One vector is turned by the same rotation once a tick. Each row is the vector after some number of ticks, and that number follows the row.
The counts run from 0 to 1299.
[128 126 145 161  72 146 131 167 156  93 107 147 145  95  92 143 179 122
 152 107 121 117 134 140 109 102 126 202  97  92 118 123 139 119  86 118
 130 131 128 122 143  93  95 132 108 163  95 172  91 108  99 180 114 170
 159 139 186 118 124 111 114 103 188 105 112 165  97 138 127 132  97 145
 139 159 139 120 136 102  99 128 123  74 136 197 110 116 126 106 115 106]	998
[137 129  94 102  97  89 110 127 149 121 145 150  98 153 114  96 181 138
 136  98 147 162  82 128 163 131  93 164  90 100 109 113 101 137 123 152
 156 172 137 146 140 127 168 112  84  99 130 138  94  71  89 148 136 154
 149 121 162 159 156 105 108 141 146 109 189 148 117 187 112 129  98 172
 160 143 157 110 107 126 125 124 194 165 148 177 114 121 134  97 125 112]	644
[116 109 104 116 115  83 101 107 155 144 117 142  81 149 149 109 150 119
 130 102  95 137  68 105 188 143 133 116 119 134  92 107  96 140 116 140
 145 164 140 133 104 144 165 101  68 119 134 110 135 126  79 127 133 196
 137 127 224 161 142  88 120 142 142 122 141 130 130 169 111 143 118 157
 143 161 151 105 124  86 108 121 178 181 143 155 136 110 146  97 138 120]	1096
[122 122 143 144 122  90 104 112 167  98 130 170 101  55 141 153 154 179
 152 122 130 165  94 139  95 156 129 121 128 114 109 122 139 126 174  79
 105 160 138 162 125  88 108 122  87 185 169 163 100  88  92 157 136 129
 104 118 119 122 138 122  87 108 216 149 165 148 101 115 138 176 115 135
 134 150 116 115 109 108 117 139 128 155 139 115 149  81 166 146 148 130]	1112
[169  77  93 158 155 135 102 139  58 115 130  95 142 106 152 119 139 150
 127 155  90 159 110 152 119 111  82 153 100 123 136  93 142 149 119  78
 164 127 113 134 118 139 130 135 127 156 117 144 150 144 105 185 148 147
  93 143 145 138 152 157 106 151 102 130 100 148 185 152 100 101 102  74
 152 142 126 118 121  75 122 148 160 116  97  99  84 120 121 166 127 154]	634
[147 122 144 160 119 118 110  89 186 100 149 162 105  80 137 115 159 147
 126 116 160 141 103 137 121 102 107 167 139  68 135 133 124 134 106 139
 127 158 141 107 158  96 120 117 103 135 125 162  81  66  80 165 115 124
 152 110 158 182 140 140 111  98 149 130 172 145  97 157 101 151 100 147
 173 126 134 117  87 113 153 127 180 115 122 164 145 103 130 110 110 171]	622
[176  99  60 158 157 123 112 167  90 207 119 160 156 112 139 124 146 127
 139  98 142 143 176  97 147 184 116  86 118  76 160 104 168 106 126  75
  90 128 159 148 129 126 132 123 117 124 125 134 130 144 128 157 175 157
 149 103 145  89 174 137  77 154 161 137 130 133  72 126 112 121 163 137
 114 182 135 138 133  99 118 131  98 142 140 145 159 114 135 110 140 118]	1171
[137 159 147 131 137 138 125 148 122 105 102 192 146 132 126 144 174 139
 178  60 144  98 138 131 153 124 128 142 142  90 184 148 136  98 108 159
 124 160 154 131 140 164 134  93 111 109 144 170 132 100 105 175 133 112
 160 131 125 137 193  71 176 140  71 118 144 136 154 117 124 138 123 170
 135 170 145 101 142  96 139 149 155 169 148 163  93  50 148 112  80 146]	1080
[110  87 110 116  87 105 106 112 119 147 141 113 146 141 150 138 167 152
 164 100 102 133  93 130 119 151 131 124  62 114  80 130 109  91 163 143
 121 126 107 136  91 173 116 115  83 130 105 113 162 157 166 156 166 154
 118 123 184 169 163 106 111 147 179 148  92 126 179 147 175 117  89 123
 103 147 148 156 154 116 150 156  91 141 125 101 102  61 169 114 112 149]	615
[104  98 113 124 120 128 109  97 124 100 160 157 143 105 127 141 154 153
 151 120 178 156 100 158 112 124  54 163  95  76 107  88 103 141 154 117
 149 143 124 136 125 157 149  86  95 164  95 163 112  93 131 160 169 139
 172 127 123 179 179 116 122 138 154 167 190 165 142 134 152 108  90 108
 172 119 131 150 129 134 129 153 141 123 142 110  82  85 125 140 118 121]	594
[ 97 130 132 141 159 114  91 131  95  97 122 128  91 104 143 129 167 174
 203 139  66 120 116 128 127 145 133 154  72 156 136 167 127  64 115  90
 118 136 115 114 112 135 102  76  77 131 168 163 156 101 123 165 173 155
 104 122 133 105 152 145 110 105 144 137 107 135 143 119 158 134 121 113
 100 154 144 103 140 101 146 189 151 151 145 116 121  44 142 151 128 177]	500
[135 167 143 150 142 161 127 139  80 103 109 173 163 134 131 145 190 139
 165 133 148  79 165 112 145 143 106 148 113  98 177 104 130 116  76 127
 166 169 133 118 142 117 130 105 124 149 106 134 147 119 104 148 162 140
 167 149 135 116 172  92 163 107 114  84 137 151 119  69 113 133 141 140
 166 150 136 104 133 111 118 171 161 120 157 180  97  73 135 121 136 117]	115
[136 145 176 118 109 145 131 142 169  70 127 147  98 144 138 107 138 121
 143 115  92 119  69 133 131  65  80 157 101 147  94 143 140 123 120 155
 163 151 134 128 107 132 115 142 103 161  99 132 104 128 103 117  95 195
 114  89 171 151 139  87 122 145 153 127  80 151 159 128 125 134  99 151
 133 124 119 151 120  81 129 132 140  52 152 126  95 122 131  99 114 101]	688
[161 118 138 154 149 114 110 140 125 108 147 126 114  79 146 126 151 152
 124 148 125 142 121 111  76 102 104 162 146  96 122 114 138 139 138  90
 106 148 126 107 129  34 125 154 119 164 135 168 105  84  70 167 134 119
 110 117 156 113 156 159  70  81 149 110 156 106 105 136 124 145 122 146
 154 129 142 115  90  84 116 150 160  93  99 111 130  89 157 136 129 141]	325
[152 139 144 182 119 175  99 138 143  68 104 134 150 127 148 121 138 153
 190 112 115 125  74 123 131 131 138 120 120 109 171  91 167 147 110 115
 133 160 139 138 159 135  95 116  75 138 134 130 120 134  85 180 155 157
 133 135 136 136  78  90 148 132 131  95 115 173 175 110 122 152 106 105
 153 137 111 110 154 124 146 138 162 116  96 176 109 114 137 172 100 153]	881
[168 106  99 106 176  81 124 130  98 149 130 193 144 115 131 130 148 123
 150  63 127 141  99 126 166 143  97 117 124 118 167 102 143 105 169 120
 145 156 140 160  87 141 145 152 157 111 132 152 163 135 112 142 102 128
  85 117 127 133 177  95 124 176  76 146 156 108 154 111 109 106 153 174
 102 167 126 132 128  92 123 123 100 147 115  94 123  97 164  80 145 122]	178
[120 120 103 122 139 151 106 170  49 123 148 106 192 152 131  97 184 150
 162 151 129 126 115 146 140 129  89 162  54  93 144 106 147 124 129 133
 171  93  83 131 155 128 148 120 111 123 110 144 167 110 136 206 192 143
 118 157 125 156 162 121 134 162  97 114 122 117 169 151 129  98 102 114
 157 129 136 111 126 139 131 164 149 151  83 106  71  97 127 177 136 125]	927
[138 147 118  77 155 100 110 139 114 168 170 143 143 151 112  65 168 137
 158 103 123 154  57 115 210 157 111 134  86 118  95 134 125 143 138 191
 150  99 139 160 110 129 150 131 116  91 126 127 151 122 126 141 134 146
 108  85 139 167 140 125 129 178 120 170 131 107 128 135 132 101 147 131
 130 117  81 162 118 146 162 172 138 139 115  98 123 126 143  96 158 153]	62
[146 159 138 126  41 134 103 190 147 105 145 148 116 183 116 101 173 138
 152 110 137 167 121 166 109 113  97 166  93 103 138 129 147 119 112 170
 140 122 118 168 121 139 149 109 128 107  98 152  85  57 120 160 139 150
 165 127 137 113 174  95 126 140 133 129 143 148 118 163 115 122  88 177
 150 136 147 115 121 123 125 140 155 125 160 141  87 121 136 112  96 115]	214
[127  96 117 146 114 121 117 123 148 132 111 139 121  60 146 115 168 122
 180  99 120 187  99 122 118 159 127 110 107 117  82  82 135 176 126  80
 147 156 108 167 130 131 112 126  65 137 152 118 140 143  87 146 177 155
 151 117 170 129  84  82  76 148 186 153 107 165 133 149 114 137 132 107
 144 174 102 142 155 111 156 152 114 104 148 180 128 140 115 136 141 103]	996
[158 126 139 132 172 107 107  99 147 116 132 200 119 133 155 126 129 149
 155  74 127  94 106  82 176 163 139  98 160 136 182 116 144  91 141 138
 106 201 175 130 138 112 157  98 108 108 157 129 135 111  79 136 125 129
 138  96 135 142 136  98 134 150 111 123 162 120 116 104 121 154 142 194
 105 169 155 116 125 105 147 130 156 169 127 150 152  87 183  96 126 156]	604
[120  85  92 132 129 118 110 119 130 112 105 114 105  84 126 112 148 155
 161 141 108 127  98 120 135  98 116 161  97 124 101 119 120 140  71  76
 153 155 119 123 138 123 113 121  69 159 138 152 122 127  91 166 166 197
 136 131 185 134 122 130  85 117 169 116  85 166 134 159 105 132 100  79
 158 166 115 109 139  73 117 153 161 120 144 170 119 127  97 134 146 122]	208
[142 129 144 153 109 166 109 165 103 145 103 126 188 146 137 137 137 116
 153  81 106 120 104 136 119 133 140  94  85 136 147 108 150 119 146 137
 135 156 123 152  90 136  98 161 104 125 101 117 175 211 128 137 156 155
  80 159 151 122 116  58 150 159 155 107  65 114 193  95 120 132 105 128
 128 156 152 142 148 100 127 138  79 119 127 120 104 115 162 131 110 107]	432
[114  96 109 124  90 106 109 119 135 129 171 120 123 116 127 153 173 146
 161 108 146 139 148 137 106 142 107 169  97  83 112 142 116  79 110 114
 104 153 116 105 120 128 143  86  89 135 129 171 107  80 155 179 178 140
 168 118 163 140 190 135 102  93 157 140 178 133 103 159 153 119  97 132
 121 161 157 120 137 113 151 122 142 155 147 133 104  49 140 107 108 150]	9
[134 168 150 145 141 147  98 141 104 127 116  94 163 119 124  91 147 138
 177 107 116 163  76 133 175 131 156 119  56  96 135 144 111 112 133 149
 120  88 152 148  79 186  60 103 105 126 181 131 141 134 116 165 110 146
  97 122 143 158 144 114 149 145 141 133  98 136 156 113 166 114 132  91
 132 114  82 158 134 136 159 167 104 115 154 119 116  75 118 105 110 175]	1283
[141 115  91 137 110 137 116 180  93 151 113 124 127 164 126  96 165 133
 153 153  81 127 138 105 127 151 115 154  68 128 128  84 134 134 103  89
 177 159 118 139 125 137 148 120  95 160  83  98 147 142  99 155 192 198
 146 160 170  98 147  89  88 124 179 107 117 162 109 149 121 146 114 130
 139 152 143 119 135 102  92 133 180 130 132 167 120 144 121 143 143  74]	231
[155 161 157 123 195 136 112 132 107 118 145 157 140  86 131 100 139 155
 131 162 148 132 107 115 161  97  61 152 130  84 156 124 127 117 131 157
 148 116 148 116 111 107 135 132 152 150 140 174 131  71  85 146 105 116
 107  89 112 129 195 159 125 127 128 122 136 144  99  92 113 103 183 131
 159 125  96 161  84 113 141 183 158  88 148 112 100  72 124 115 154 126]	220
[151 101  90 126 167 109  93 124  93 176 178 112 126 152 147  82 118 154
 112 141 123 143  91  96 130 158  78 100 121  94 126  88 138 157 166 135
 127 155 139 128 122  83 167 140 102 132  89 115 151 126 114 131 143 125
 105  80 161 166 120 152  65 173 162 169 169  98 107 131 130 114 135 136
 145 114 103 168 101 111 142 131 152 109  93  73 145 132 168 125 151 140]	735
[167 150 124 142 115 127 115 144 166  96 119 154 134 145 106  95 146 126
 155  92 141 159  85 155 179  88 124 162 110  93 155 127 128 137 103 170
 128  98 146 160 133 170 119 109 112  87 117 145  82  89  73 183  98 145
 144 127 133 167 134 109 142 169  77 127 124 159 142 167 100 128 108 132
 164 119 106 115 112 133 145 134 157 126 129 191  89 131 131 117  85 161]	1257
[162  82  63 117 170 134 108 111  86 178 140 128 109 158 148  95 146 110
 159 143 119 165 143 110 189 128  63 114 104 119 144  99 143 109  98 105
 151 130 142 141 112 184 159 103 144 138 136 140 136 142 132 156 144 182
 154  94 150 138 171 161 104 174 110 170 113 154 136 144 131  92 138  93
 140 157 121 131 134  92 148 152 167 102 169 130  88 121  95 119 146 125]	1147
[133 111  97 141 153 114 121 144  88 153 124 124 154  71 121 117 171 136
 119 147  90 119 141  90 128 154 119 154  77  96 125 100 112 119  97  67
 132 144 140 118 132  98 105 144 121 166 110 128 149 149 111 161 136 176
 114 132 185  95 136 128  62 109 200 101 121 127  77 129 119 115 152 108
 116 140  99 131 121  99 107 129 100 104 119 168 146 105 120 136 150 101]	994
[101 118 118 116 108 137 103 147  83 157 141 135 183 141 159 127 176 135
 107 139 113 111 137 108 110 125  91 156 100 117 103  93 115  95 148 144
 144 131  86 111 102 132 150 147 105 150  88 140 169 149 174 142 163 162
 123 135 172 130 209 109 111 134 167 108 105 109 146 119 152 112 112 146
 130 142 150 157 128 104 123 146  97  91 150  84  97  69 160 124 131  93]	436
[140 164 116 127 151 138 105 175  69 166 134 118 157 120 137 118 163 168
 165 164  99 119 130  93 126 175 154 133  63 132 152 148 134  86 133  96
  85  96 112 117 122 109  95 110 104 125 142 131 145 126 126 171 166 128
 104 132 138  78 168 150 101 107 187 123 117 111 104 115 160 118 167 129
 105 136 106 144 127 112 138 167 107 160 126 128 141  53 147 139 147 144]	1287
[155 134 139 127 143 106 129 141 121 128 134 194 139  92 114 135 166 147
 151 118 118 114  97 107 114 119  59 167 107 129 108  87 135 148 159 131
 166 166 149 158 112  52 140 180 142 145  93 147 139 141 111 118 133 145
 119 126 144 132 174  81 107 133 179 125 109 121 119  99 121 110 148 167
 127 136 106 167 132 100  98 160 100  85 126 107 125 125 170  88 152  53]	78
[186  96 122 158 128 151 143 121 166 163 127 141 155  69 109 118 151 118
 119  59 169 128 103 100 165 147 139 130 162  39 143 124 128 136 115 152
 113 144 163 135 157  81  97 158 111 102 130 149 111 112 101 154 107 116
 139 105 190 179 111 104 105 137 157 129 161 121  92 146 117 137 134 153
 164 158 101 130 116 134 143 116 104 106 103 181 165 113 153  99 115 149]	288
[129 136 108 128 146 124 115 163  61 147 117 144 202 114 145  95 162 156
 156 107 150 150  87 145 162 170 110 103  73 105 148  84 160 170 165 134
 147 141 122 166 130 130 149 113 123 110 132 133 177 127  90 174 177 107
  96 170 102 159 153  94 133 173 112 134 153 114 168 122 124 121 136 133
 153 134 125 142 129 145 128 161 119 208 114 113 116 100 146 158 159 129]	1083
[114  96 109 131 116 111 118 115 111 120 127 174 191 115 126 164 167 131
 166  50 121 107 114 142 113 141  98 142 118 131 124 108 143  83 177 100
 111 156 111 141  95 135 132 137 122 128 114 156 138 147 143 150 146 127
 114 141 148 141 197  76 113 152 134 149 114 143 172 103 149 130 106 162
  85 184 145 145 153  93 138 145  61 141 138  85 109  51 169 110 126  91]	1222
[163 152 119 150 134 154 133 179  83 132 133 171 196 124 100 146 200 126
 153  82 147  83 117 130 160 151 137 131 101  86 201 120 144 113 140 173
 114 132 163 144 151 108 129 124 126  87 128 133 143 131 125 181 140 120
 126 141 128 126 184  95 141 133 121  87 168 105 112 101 125 115 134 168
 124 146 134 131 136 151 110 132 107 162 112 162 122  62 163 110 103 147]	293
